In the rows, 128 means zero.
The same turns and mirrors carry the whole set onto itself and the rows of a family onto each other. Which other rows belong to the same family as each row named below? List them in the order they appear above.
These 16 rows form 4 families of 4 rows each.
j356: [100, 114, 113, 151, 142, 102, 123, 126, 111, 146, 134, 119, 101, 121, 112, 107, 74, 97, 136]
j7: [151, 146, 133, 120, 101, 85, 105, 158, 139, 118, 109, 138, 103, 141, 168, 151, 114, 139, 119]
j932: [158, 141, 141, 129, 106, 105, 115, 137, 101, 160, 109, 111, 112, 128, 118, 117, 103, 134, 133]
j687: [158, 139, 133, 113, 106, 93, 107, 132, 114, 147, 110, 103, 96, 122, 112, 115, 102, 111, 146]
j805: [146, 154, 127, 106, 119, 77, 101, 141, 143, 126, 119, 138, 113, 127, 167, 154, 128, 113, 136]
j942: [158, 128, 126, 130, 101, 109, 117, 148, 106, 151, 107, 112, 89, 129, 109, 122, 98, 139, 126]
j413: [89, 129, 108, 143, 155, 85, 117, 134, 139, 125, 143, 154, 119, 126, 166, 147, 101, 99, 127]
j581: [85, 127, 110, 129, 145, 92, 126, 147, 134, 105, 146, 162, 104, 130, 170, 124, 105, 109, 130]
j5: [95, 122, 108, 144, 139, 88, 123, 155, 145, 109, 139, 160, 96, 133, 173, 138, 101, 121, 110]
j803: [133, 149, 127, 105, 113, 80, 108, 134, 131, 104, 104, 133, 134, 128, 164, 150, 123, 124, 118]
j316: [145, 136, 116, 105, 98, 107, 110, 126, 98, 143, 108, 97, 107, 115, 126, 123, 108, 131, 139]
j921: [89, 125, 117, 138, 153, 78, 130, 124, 138, 114, 130, 151, 118, 113, 172, 124, 103, 110, 106]
j237: [102, 110, 107, 138, 139, 104, 132, 117, 104, 152, 133, 115, 92, 102, 133, 97, 87, 116, 128]
j720: [137, 158, 141, 116, 108, 82, 100, 146, 131, 117, 114, 135, 111, 140, 182, 137, 114, 130, 133]
j488: [103, 102, 102, 152, 138, 111, 135, 147, 111, 141, 137, 135, 84, 122, 115, 109, 84, 121, 117]
j832: [105, 111, 108, 142, 144, 115, 141, 137, 106, 147, 140, 137, 105, 116, 105, 104, 94, 116, 130]

Which other rows belong to the same family as j237? j803, j316, j921
Which other rows belong to the same family as j7? j942, j5, j488
Which other rows belong to the same family as j720? j932, j581, j832

The same turns and mirrors carry the whole set onto itself and the rows of a family onto each other. Which other rows belong to the same family as each row named below? List them in the order they appear above.
These 32 rows form 4 families of 8 rows each.
j981: [143, 102, 134, 98, 104, 138, 132, 123, 144, 112, 172, 117, 127]
j433: [87, 123, 127, 109, 109, 112, 143, 134, 102, 138, 125, 115, 117]
j821: [105, 141, 122, 119, 119, 137, 107, 141, 118, 154, 109, 134, 103]
j685: [133, 109, 122, 87, 103, 131, 133, 113, 131, 100, 164, 129, 114]
j500: [120, 125, 111, 127, 123, 133, 156, 164, 138, 139, 157, 101, 97]
j224: [158, 118, 122, 137, 149, 140, 113, 127, 102, 145, 155, 140, 119]
j295: [130, 122, 133, 110, 107, 106, 124, 124, 115, 120, 154, 172, 121]
j291: [149, 112, 147, 122, 136, 136, 108, 152, 99, 109, 150, 157, 109]
j696: [128, 115, 116, 101, 126, 144, 156, 179, 131, 112, 135, 109, 128]
j899: [112, 133, 107, 109, 125, 131, 169, 150, 123, 129, 148, 99, 104]
j131: [109, 124, 126, 84, 102, 123, 152, 155, 130, 124, 121, 119, 135]
j365: [117, 131, 113, 105, 119, 130, 153, 160, 136, 109, 151, 91, 111]
j618: [109, 147, 114, 121, 134, 133, 120, 151, 96, 144, 112, 139, 107]
j154: [91, 115, 143, 117, 107, 119, 143, 138, 127, 145, 129, 106, 109]
j459: [116, 117, 145, 117, 102, 122, 125, 106, 113, 141, 156, 155, 130]
j506: [89, 131, 133, 109, 106, 105, 144, 138, 127, 126, 124, 124, 129]
j229: [161, 115, 132, 122, 142, 162, 128, 142, 144, 114, 158, 141, 123]
j513: [139, 114, 132, 104, 120, 125, 141, 95, 122, 144, 160, 113, 123]
j752: [111, 129, 117, 99, 108, 123, 119, 164, 110, 131, 110, 145, 138]
j207: [137, 118, 128, 119, 122, 119, 110, 102, 101, 153, 148, 142, 128]
j396: [156, 105, 127, 125, 147, 147, 142, 119, 120, 134, 167, 109, 117]
j469: [134, 122, 146, 106, 100, 114, 122, 118, 134, 135, 154, 158, 135]
j268: [111, 146, 124, 119, 123, 125, 100, 161, 104, 128, 114, 137, 117]
j869: [131, 125, 108, 116, 134, 144, 129, 187, 115, 122, 121, 141, 132]
j825: [115, 117, 94, 133, 148, 153, 135, 163, 106, 121, 133, 115, 109]
j943: [120, 127, 103, 138, 151, 151, 132, 170, 127, 109, 128, 127, 120]
j877: [137, 118, 132, 98, 105, 143, 144, 115, 130, 125, 181, 113, 114]
j568: [145, 129, 139, 127, 129, 150, 97, 137, 97, 138, 154, 156, 114]
j842: [149, 112, 145, 124, 123, 139, 91, 144, 112, 125, 147, 156, 128]
j79: [114, 116, 91, 144, 135, 152, 117, 162, 124, 135, 134, 125, 106]
j721: [150, 112, 136, 109, 145, 161, 143, 132, 135, 97, 151, 138, 107]
j518: [145, 106, 125, 133, 145, 172, 136, 132, 127, 117, 167, 135, 118]

Which other rows belong to the same family as j396? j224, j696, j131, j513, j752, j207, j869
Which other rows belong to the same family as j469? j981, j433, j899, j618, j229, j825, j842

